In the data rows, the value 128 means zero.
What is the hidden score of each row? Scores go from 0 to 30, and 15 is about the middle. The score is a weighted sum of the row's numbers plus the product of two more (or one squared), each taken from its middle value.
[164 154 110  84 154 182 105  94 186 105 134 178 189 157 166 131 103 155
 141  86 125 143 107  78 138 122] ~ 18
[ 94  82  99 106 171 139 119  91 167 113 150 139 114 139 135 110 194 111
 199 142  63 123  67  88 130 177] ~ 13
[204  94  56 158  34  84 113 101  28 155 200 103  95 130 192 124 135 155
  83 175 191 205 143 176  79 163] ~ 22
[124 135  84 116 184 151  95  73 132 124 166  84 116 123 210 125 148 146
 107 112  49 119  79 134 120  95] ~ 16
[101 172 153 161 111 137  87 155 137 107  59 151 105 101  90  77  62 147
 129  71 160 147 162 136 164  79] ~ 14
[166 203 118 133 186 147  87 107 136 145 138 111 122 135 206  60 104 196
  59 128 117 124 142 124 171 107] ~ 8
[143 144 143 125 141 114 114 203 140 121 106 144 152 125  95 100  95 181
 104 169 119  93 134 106 169 112] ~ 11
[107  76 112 126 169  90 125 118 110 114 140  96  76 101 163 126 178  98
 134 130  48  93  61 152 132 131] ~ 13
[ 16  74 158 147 109 108 171  82  95 171 104  33  94 110 156 244 148  30
 184  88 125 134  79 240  89 185] ~ 11
[102  51 143 120  96  76 229  95  48 210 154  67 164 114 175 220 157  25
 144 138 111 113  27 216  86 192] ~ 23
[106 119  86 126 195 161 102  89 131 137 172  40 120 116 220 132 176 119
 118 133  28 113  79 169 100 142] ~ 16
[140 167 108 125 166 139 126 143 142 119 121 122 146 104 154  85 100 130
 102 119 122 147 120 138 157  95] ~ 13
[186  69  67 135  58  99 141  76  61 167 224 137 103 149 151 160 175 130
 132 185 170 177 116 133  49 168] ~ 19
[154 149 113 138 130  95 132 192 148 126 117 149 154 117 112 104  41 162
  99 160 142 124 143 114 157 120] ~ 13
[150 148 111 116 144 126 104 139 109 120 142 122 130 126 131 104 114 181
 109 130 123 104 130 108 146 111] ~ 13
[135 106 131  86 120 109 169 163 137 110 129 173 145 145  74 119 147 133
 161 159 115 110 129  80 145 144] ~ 15
[181 177 112 121 157 187  85 107 122  91 127 143 177 136 179 103  79 178
  91  85 133 123 109  96 167 100] ~ 13
[153 193 177 131 133 117 124 143 148  92  93 153 141 115 103 120  77 130
 120 133 141  92 168  95 160  76] ~ 16
[122 142 142 120 124 128 158 202 162 127 113 176 188 156  64 129 121 130
 186 164 140 103 150  95 129 144] ~ 17
[142 165 196 134 129 108 121 151 145  89  88 145 112 100  93 118 129 100
 102 121 112 110 124 114 176 109] ~ 15
[179 145  98 148 134 176 102  76 161 157 163 157 174 166 151 112 135 164
 107 132 151 154 120  86 110 152] ~ 12
[132 120  85 112 208 148  73  70 137 143 165  74 117 117 212 133 170 113
  84 101  24 111  86 150 135 108] ~ 17
[143 142 124 111 134 103 146 209 108 116  90 140 177 105  87  86  70 135
 126 130 164 103 187 112 147 127] ~ 16
[139 151 119 121 142 128 133 170 141  92  97 157 163 111 103  74  74 126
 118 117 136 113 139 122 152 113] ~ 14
[108 102 123 113 148 133 196 109  58 182 163  23 153 121 206 159 134  98
 125 128  84 109  95 204 106 171] ~ 7
[234  39  95 181   0  23 158 100   0 181 236  88   8 105 143 154 175 120
  58 221 219 193 156 219  21 157] ~ 27
[100  91 136 142 171 125 139 136 136 114 115  90 121 103 135 107 149  92
 147 114  86 110  75 100 120 163] ~ 17
[160 139 106 126 149 123 110 103 142 155 153 172 133 162 133 114 160 138
 111 131 118 100 111 106 155 140] ~ 11
[134 134 148 120 141 127 138 165 129  90 108 137 128 112 107  85 120 123
 121 129 112 102 121 127 162 101] ~ 11
[186 195 123 137 154 149 100 138 123 136 128 132 149 149 168  77  94 177
  71 140 134  96 159 153 174  91] ~ 5
[ 90 157 126 175 172 138  61  81 135 137 108 108  42 106 165  94 151 141
  81  76 114 151 136 155 130  74] ~ 18
[131 120 134 111 136  62 137 200 125 130  86 156 168  86  79 112  63 120
 143 132 140 101 142 102 167 131] ~ 12
[145 147 142 125 141 154 138 157 165 119 118 180 186 168 105  81 137 131
 160 126 120 108 131  97 134 154] ~ 15
[153 161 124 139 171 144 107 124 122 117 128 114 135 135 175  61 149 163
 101 128  81 109  97 108 155 119] ~ 8
[137 155 172 136 162 125  99  79 133  87 133 109  66 107 150 114 176 106
 114 145  58 102  95 121 156 100] ~ 9
[161 155  91 115 168 170  87  92 176 155 157 157 184 177 158 127 127 162
 128 134 122 103 133  98 138 137] ~ 13
[183 121  84 129  98 124  87 111  71 153 183 106 100 131 169 112 134 192
  96 184 155 142 122 114  64 148] ~ 16
[140 139 113 129 122 101 121 179 146 110 125 155 114 121  98 115 105 165
  95 153 141  81 143 111 142  94] ~ 17
[108 115 115  77 116 124 165 166 169  99 140 166 170 146  66 179 118 120
 184 148 135 114 147  88 142 140] ~ 19
[130  71  96  86 144 140 148  56  96 140 188 106  98 150 182 168 219 110
 161 126  51 113  56 130  66 161] ~ 20
[161 183 141 114 148 196 108 119 154 144 116 172 179 174 143  71 119 148
 106 153 144 102 148  88 145 144] ~ 11
[126 128 126 115 149 117 117 152 139  96 102 143 150 113 107  79 119 140
 171 141 121 119 113 104 141 151] ~ 13
[ 85  47  83  95 135 111 174  99  63 148 169  29 147  93 190 178 152  80
 173 135  86 127  60 181  61 181] ~ 15
[129 122 149 134 144 135 129 155 134 138 114 154 135 170  95  96 155 129
 168 187 143  82 131  89 135 182] ~ 10
[132 209 152 174 138 148  83 131 148 129  75 139 105 114 134  80  88 166
  79  76 175 139 182 158 174  66] ~ 7
[132 122 129 112 121 136 142 139 174 115 119 175 157 161  95 111 137 105
 139 159 133 125 130 105 146 142] ~ 13
[170 185 165 143 161 109 106 114 148  97 100 127  98 101 133  91 142 123
  62  90 111  97 141  97 190  84] ~ 10
[ 73 116 143 160  89  89 144 144 110 114  82 145  66  74  85 128 102 101
 119  93 158 180 145 173 132  70] ~ 13
[ 92 171 131 187 157 168  61  94 156 119  87 129  72 126 146 107 113 153
 107  82 130 142 148 117 148  81] ~ 23
[118 115 102  97 149 140 127 122 155 105 129 174 144 151 105 116 150 138
 178 142 106 113 121  83 127 160] ~ 16
[ 87 130 114 160 130 109 100 136 145 128 116 100  66  98 104 146 123 173
 129 111 138 153 164 130 107  81] ~ 20
[ 62 101 141 130 106  97 123 141 136  94  74 131  69  87  76 170 103 104
 169  91 115 168 136 147 154  68] ~ 14
[134  90  88 177  77  85  88  97  77 156 133 112  70  98 138 171  92 146
  88 117 182 220 148 154  97  87] ~ 16
[121 108 124  99 147 137 145 147 168 120 111 176 170 143  80 108 160 110
 157 143 120  88 112  85 129 162] ~ 16
[139 153 165 132 125  89 145 148 145  73 101 164 129  92  83 132 100 108
 111 120 116  98 151 104 162  79] ~ 15
[159 164 116 124 136 121  90 148 137 131 123 154 139 132 121  79 107 186
  88 170 127  88 135  87 161 120] ~ 10
[120 122 121 115 162 134 116 124 118 127 141 101  97 107 156  97 159 138
 118 146  79 123  94 148 127 148] ~ 16
[ 89  97 129 101 132  97 152 168 165 105 102 173 154 128  46 127 150  90
 213 154 115  74 130  92 129 155] ~ 14
[118 189 165 207 175 174  45  84 157 140  94 104  67 122 185 101 161 155
  73  92 126 164 126 137 160 103] ~ 14
[110 126 147 138 188 121  91  73 144  98 138  76  69  89 147 129 224 103
 130 114  17  81  80 110 137 125] ~ 14
[148 139 131 116 102 106 141 198 101  74  85 161 170  94  90  52  77 134
 141 135 144 115 136 138 141 102] ~ 12
[137 145 105  89 121 146 157 153 179 122 125 183 199 143  86 118 114 127
 133 127 162 107 146 107 134 120] ~ 15
[107 116 144  98 115 150 179 173 162  91 108 172 176 148  67 125 126 105
 189 153 123 115 149  82 132 147] ~ 16
[ 76 104 153 134 127 155 133  70  64 151 146  14  65 115 188 182 177 115
 126  88  91 146 112 215 101 115] ~ 11
[138 172 179 139 148 114  91 140 154  92 101 133 107 106 111 138 121 100
 108 100 109  92 156  97 156  99] ~ 24
[177 170 103 137 180 158  71 115 138 129 140 114 155 126 186  83 118 203
  75 131 107 123 132  98 147  97] ~ 13
[134 128 151 108 117 155 148 185 148 104 102 188 179 156  57  97 124 134
 176 171 154 108 142  75 129 165] ~ 16
[ 32  82 188 183 105  98 202  90  82 192  96  34 122 109 157 241 150  12
 180  83 137 148  70 229  94 201] ~ 17
[146 170 130 117 133 167 116 130 151 130 153 151 175 182 119 119 141 165
 155 131 128  99 137  92 118 144] ~ 15
[121  95 100  83 117  94 157 162 158 116 159 161 147 145  69 185 124 143
 166 153 120 102 149  89 104 111] ~ 25
[142 146 138 143 150 122 146 182 143 106 109 142 127 119 106  88  82 149
 109 134 115  98 130 128 154 110] ~ 11
[153 174 134  76 158 205 101 101 187  92 112 173 222 162 159 135  99 157
 157  73 122 128 123  60 163 134] ~ 18
[131 140 142 130 128 136 147 162 169 145 131 177 143 165  78  92 183 123
 141 147 107  75 131 116 116 162] ~ 15
[ 93 182 180 170 110 130 115 162 131 109  77 136  70 115  87 100 123 150
 140  99 158 135 176 147 146 113] ~ 12
[ 77  42 164 129  60  56 238  98  63 163 151  44 125 102 133 255 170   0
 164 124 107 100  49 236  63 177] ~ 12
[176  77  78 115  78 114 143  96 114 152 190 151 141 159 134 165 135 123
 120 169 163 171 114 127  86 160] ~ 17
[103 122 144 123 149 164 128  91 162 117 151 126 126 161 128 125 195  87
 199 149  85  94 103 102 111 186] ~ 14
[218  78  78 172  50  54 143 135  26 184 199  99 110 112 166 118 121 159
  42 198 173 189 144 175  94 153] ~ 20
[156 158 149 129 158 128 140 157 112 100 114 129 133 110 139  83  96 160
  92 113 115 131 138 121 184 118] ~ 12
[113 180 123 158 150 154  58  97 160 138  98 142  95 110 149  98 100 165
  80  76 132 155 120 146 163  66] ~ 10
[108  93 130  82 125 184 164  85 126 150 176  78 165 166 158 173 183 116
 172 148  70 100  81 139  69 200] ~ 14
[ 60 110 119 151 147 116 104  85 128 118  96 110  41  83 129 123 156 111
 129  73 107 147 102 152 132  92] ~ 12
[129 120 149  87 111 115 158 165 139  99 119 169 173 148  77 139 111  98
 170 157 146 120 134  94 137 161] ~ 17
[230  34  90 167   0   8 139  56   0 189 233  89  26 108 181 179 170 100
  50 230 213 212 148 233  33 153] ~ 29
[105 193 166 188 164 179  68 101 162 119  69 129  74 118 143 101 124 159
 130  78 132 143 144 124 176 103] ~ 9
[185 102  89 124  73 127 123  86  97 174 186 143 124 170 154 146 146 143
 105 171 175 173 139 131  92 162] ~ 15
[ 71  97 125 145 141 126 105  85  84 138 122  68  21  96 154 132 176 122
 142  84 119 168 128 157  79 112] ~ 19
[124 150 108 105 176 191  85  48 186 134 158 130 142 173 175 119 184 134
 169 118  67 130  71 112 120 141] ~ 11
[205 181 133 149 124 123  72  72 122 134 152 123 104 130 184 133 131 159
  60 113 149 116 146 105 148  94] ~ 11
[135 211 157 165 142 174  53 114 138 128  90 122  82 127 165  73 113 177
  88  69 164 152 160 147 161  65] ~ 10
[137 142 108 142 186 144  87 101 136 142 159 100  99 122 198  93 184 165
  62 136  60  93  90 138 133 126] ~ 12
[162 153 162 150 137 139 133 178 120  97 100 130 140 121 121  70 127 148
 115 126 114 107 120 120 160 131] ~ 16
[ 74 114 175 147  88 101 144 188 111  73  33 150 136  90  44 170  67  77
 183  63 131 162 164 140 167  54] ~ 16
[158 173 123 124 128 186 108 143 165 146 158 156 148 200 117 108 158 177
 138 166 141 104 157  96 120 155] ~ 14
[179 159 129 122 150 194  91  70 158 142 169 147 138 209 160 131 147 184
  96 128 138  98 122  65 136 156] ~ 21
[102 140 143 165 141 113 114 133 147 111  71 141  61  93 109 103 113 154
 113  73 127 146 124 121 173  75] ~ 8
[120 113 158 103 105 124 170 171 114  86 115 136 148 121  83 119 101 107
 139 143 138 128 115 103 139 130] ~ 17
[100 134 111 107 195 153  98 102 202 139 157 117 132 154 151 143 207 110
 162 142  52 117  99 116 135 171] ~ 23
[134 142 135 126 131 111 132 216 141 115  92 145 178 101  89  90  74 134
 127 149 127 116 146 128 154 114] ~ 14
[149 138 116  97 135 165 115  96 160 126 156 175 145 165 120 128 154 149
 119 147 126 118 115  97 110 147] ~ 17
[ 81  72 104  95 164 146 186  97 127 165 175  57 166 154 160 202 200  72
 202 127  53 121  88 166  71 185] ~ 22
[137 149 142 140 144 129 130 196 135 145 123 135 123 139  98  70 125 144
  97 170 113  85 167 128 149 131] ~ 13
[135 128 147 101 118 119 142 166 147 119 130 175 137 151  66 130 151 144
 171 140 122  77 125  84 121 133] ~ 15
[122 142 133 150 193 119 106 104 131 116 125 107  97 117 174  82 172 136
 118 124  58  82  63 130 155 127] ~ 6
[ 99 164 164 166 119 114  89 152 137 111  84 146  93 115  95 126 107 161
 122 110 171 123 163 118 152  85] ~ 16
[ 93  85 115 118 138 131 174 101  83 156 167  33 140 124 182 182 151  73
 145 127  75 112  73 198  87 173] ~ 11
[157 178 141 128 173 197 115 126 182 141 125 171 163 174 142  71 162 131
 103 136 103 115 128 107 146 145] ~ 17
[164 164 150 146 128 108  89 131 140  97 120 141 113 113 112 121 129 128
 108 137 135  73 150 109 150  91] ~ 14
[ 79 161 138 175 145 127 126 161 150 121  80 136  87 112  81 109  97 141
 114  80 160 148 166 113 137  84] ~ 23
[171 190 121 153 185 165  73  89 132 139 151 130 103 147 202  42 128 203
  51 131 106 118 139 100 166  99] ~ 14
[213  24  43 143   0  30 174 105   0 213 244  70  68  90 168 113 142 129
  41 241 233 212 149 251   3 201] ~ 22
[150 126  95  91 156 162 104  86 192 101 122 172 184 136 141 142  68 117
 111 101 128 153 119  99 161  94] ~ 21
[141 141 171 143  85  95 140 141 126  99 134 116  75 115 109 143 132  89
 102 144 113 141 147 160 154  90] ~ 12
[139 153 111  91 170 197 101  74 190  95 138 163 203 152 156 145 106 131
 117  93 116 138 108  59 153 113] ~ 27
[162 177 171 162 186 135  88  86 158 114 128 102  76 113 174 117 173 138
  60 127  57  91 120 115 166  98] ~ 11
[136 123  82 116 183 154 124  84 134 135 161  76 131 108 218 132 147 116
  79 108  48 147  76 149 121 119] ~ 17
[160 147 109  99 186 186  70  40 181 118 167 150 134 166 192 147 163 149
  91 104  81 102  85  83 167 113] ~ 16
[148 128 106 128 121 138 107 122 141 144 152 173 157 169 110 130 145 143
 142 169 154 115 131  89 117 147] ~ 14
[207 142 126 149 105  91  78  90  81 151 175 104  68 118 163 137 143 146
  45 138 146 136 173 130 108  83] ~ 18
[108 141 137 145 178 150 107  98 132 114 149  84 101 126 184 116 177 132
 145 153  66  96  61 120 153 150] ~ 7
[149 195 133 165 125 173  72 119 125 123  99 120 135 106 162 124  63 187
  74  83 171 183 186 124 137  57] ~ 17
[116 147 141 113 167 166 114  69 120 125 171  36  91 114 202 178 194 127
 137 102  60  67 122 149 108 102] ~ 16
[143 147 106 136 160 157  97  80 166 151 170 145 115 179 154 111 205 135
 135 132  74  94 102 124 137 156] ~ 11
[157 168 135 139 161 126 132 192 114 130 112 144 137 133 111  59  74 176
  81 146 125  78 162 122 188 101] ~ 8
[137 120 112 177  92 112  96 109 110 141 118 121  79 115 131 171  75 149
  65  93 195 204 161 144 109  79] ~ 22
[136 110 127  91 112 147 182 165 139 104 111 161 169 143  76 118 135 100
 154 117 132 111 134  88 124 152] ~ 18
[ 64 115 157 147 117 144  98 113 111 101 100  90  71 107 122 130 158 132
 157  85 108 146 124 145 137  97] ~ 14
[151 166 126 119 136 144 136 134 172 140 139 168 189 165 115 122 108 141
 120 146 151 102 131 104 149 149] ~ 10
[103 109 111 171 125 100 113 145 106 155 115 105  58  90 120 133 113 157
 109 115 167 175 171 140  96  84] ~ 19
[163 134  83 134 141 117 114 146 136 125 150 116 129 124 144 138  74 179
 102 143 135 136 148 101 139 112] ~ 18
[126 153 134 102 147 154 129 135 163 122 125 156 158 159 106 120 142 154
 169 139 127  98 138  78 130 157] ~ 14
[127 179 116 144 192 189  28  55 145 120 109 108  81 121 202 137 122 212
  91  38 109 163 128 101 140  64] ~ 19
[193 111  79 136  82  96 104 105  66 159 204 103 107 123 177 116 114 168
  70 183 169 166 146 158  97 127] ~ 12
[ 78 130 156 158 136 126 120 159 142  85  43 134 124  75  85 110  77 115
 129  77 160 160 157 121 169  79] ~ 15
[150 148 147 116 144 118 108 151 119  98 110 137 124 112 129  87 119 147
 112 126 139 113 125 106 166 102] ~ 12
[100  85 102 107 165 151 130  96  96 153 165  31 146 123 189 156 197 107
 153 138  62  92  81 173  74 157] ~ 15
[117 105 134 106 110 133 160 162 156 101 102 187 172 144  71 121 132  94
 200 150 121 139 120 101 130 157] ~ 22
[177 104  89 130  82  70  99 122  86 115 161 129 115 112 143 147  95 160
 107 174 165 154 131 141 131 116] ~ 12
[129 111 131  78 120 147 150 144 149  98 113 177 165 137  73 115 135 113
 167 129 124 109 116  73 130 146] ~ 16
[ 88  17 115 121  41  78 255 131  25 170 159  30 165 110 146 219 131  22
 174 153 129 162  74 250  36 207] ~ 21
[ 87 149 154 137  99 102 115 174 118  96  70 145  99 105  69 104  77 165
 170  98 183 134 185 124 149  84] ~ 15
[144 121 130 119  94  96 169 178 122  93 109 149 133 109  91 106  85 105
 135 145 124 148 115 145 175 101] ~ 11
[117 156 128 139 185 165  67  30 150 115 109 117  92  97 198 133 106 175
  60  30 118 173 110 110 159  56] ~ 20
[183 110  95 127 107 106 127 114 134 154 154 167 154 150 132 142 144 140
 101 137 175 153 133 101 106 161] ~ 25
[ 86 129 146 127 122 112 108 168 137 113  74 158  94 114  57 137  87 153
 152 117 149 125 156 120 156  71] ~ 15
[152 159 127  79 152 182  95  88 189  89 115 175 194 158 137 150  98 155
 134  89 121 151 106  65 154 123] ~ 19
[135 142 126 119 139 109 142 198 135 114  92 146 158 110  82  84  82 146
 125 129 151  98 147 101 154 113] ~ 12
[146 146 123 112 143 116 149 190 115  98 115 145 161 105 115  71  81 146
 116 126 134 123 128 113 155 103] ~ 13
[221  56  77 174  21  54 155 109   0 184 217  93  80 120 168 134 115 160
  41 221 216 226 146 188  34 178] ~ 19
[117 104 102 115 168 151 120 102 178 147 169 110 136 139 157 122 215 109
 153 135  70 130  87 112 113 161] ~ 21
[116 116 147  76 103 138 181 187 151  95 111 176 181 146  53 152  96 110
 197 120 146 115 138  89 142 135] ~ 17
[204  78  49 133  48  60 141 111   4 191 205  95  74 101 166 121 137 155
  60 198 205 197 143 176  78 144] ~ 23
[143 145 109 131 144 136 123 169 148 111 125 143 116 129 117  91 112 168
 119 148 111  98 135 100 145 108] ~ 13
[ 76 118 158 164 107 107 120 144 140  87  74 133  71  97  90 141 125 113
 152 102 132 157 128 137 159  84] ~ 12
[ 99 102 131  93 154 168 176  86 114 171 188  48 164 170 175 197 186  91
 174 141  66  96  98 162  81 203] ~ 14
[120 138 109 119 186 181 102  96 175 159 174 104 130 176 163 123 214 138
 153 155  60 114 116 105 109 175] ~ 17
[120 119 161 116 110 114 159 188 118  91 101 136 159  99  91  96 100 106
 132 158 108 137 118 137 158 136] ~ 14
[ 78 113 160 157 115  83 121 138 133  96  47 149  92  69  91 127  88  92
 108  79 144 154 132 147 181  87] ~ 11
[120 124 101 149 185 130 116 105 131 129 142 108  97 102 173  75 170 128
 106 139  42 136  74 139 151 139] ~ 14
[ 25  46 142 166 102  90 187  93  82 167 100  35 110  89 151 222 127   3
 155  76 123 182  84 232  78 162] ~ 14
[144 153 105 121 136 126 122 157 125 119 133 136 142 127 125 104  82 175
 119 142 143  95 155 126 137 121] ~ 14
[ 80  59 116  94 162 114 206  85 115 193 168  65 187 138 183 209 167  41
 169 110  81 101  66 188  88 190] ~ 13
[200  42  49 149  35  91 155  94  44 211 234 120  73 156 157 126 184 140
  87 219 204 183 148 172  11 204] ~ 20
[147 151 126 127 147 165 150 169 171 119 113 152 193 158 116  91 125 160
 143 121 132 121 170  89 160 144] ~ 16
[193  80  69 119  77 114 139  89  84 167 208 137 115 158 151 153 136 130
 117 181 179 181 118 121  78 163] ~ 15
[162 134 101 129 122 117 125 144 117 119 135 140 152 104 131  77  99 150
  88 155 127 156 121 136 144 119] ~ 12
[134 142 139 124 158 108 130 157 128 102  97 149 155 116 124  84 121 141
 127 114 139  92 130  96 157 124] ~ 12
[111 156 145 152  99 111 111 175 128 114  81 147 100 101  81 110  75 147
 103 108 173 130 182 151 149  66] ~ 15
[111 141 136 129 153 168 118 136 148 119 144  90 129 132 143 103 151 123
 124 157  71 113  84 116 136 146] ~ 14
[ 87 149 158 155 118 117 116 150 141  97  70 156  98  99  98 125  78 144
 102 100 150 144 163 152 151  59] ~ 16
[ 73 151 163 163 110 125 146 214 133  90  48 139 123 106  58 108  69 131
 158  91 160 137 202 136 157  87] ~ 16
[116 123 123  90 127 136 131 151 155 112 129 175 164 151  77 124 126 130
 189 144 137 105 141  83 128 148] ~ 18
[158 155 113 129 154 114 137 172 144 117 125 135 154 105 139  87  93 165
  75 131 135 129 127 122 154 103] ~ 14
[140 152 154 106 138 160 142 139 175 112 119 165 185 165 116 106 155 135
 166 122 137 104 115  81 143 158] ~ 16
[120 149 148 120 121 146 156 192 147 146 109 174 174 158  73  65 138 118
 176 170 155  98 166 127 116 179] ~ 14
[125 127 120 100 144 150 181 165 172  86 106 186 200 136  79 108 115 108
 164 110 112 122 133  85 138 144] ~ 19
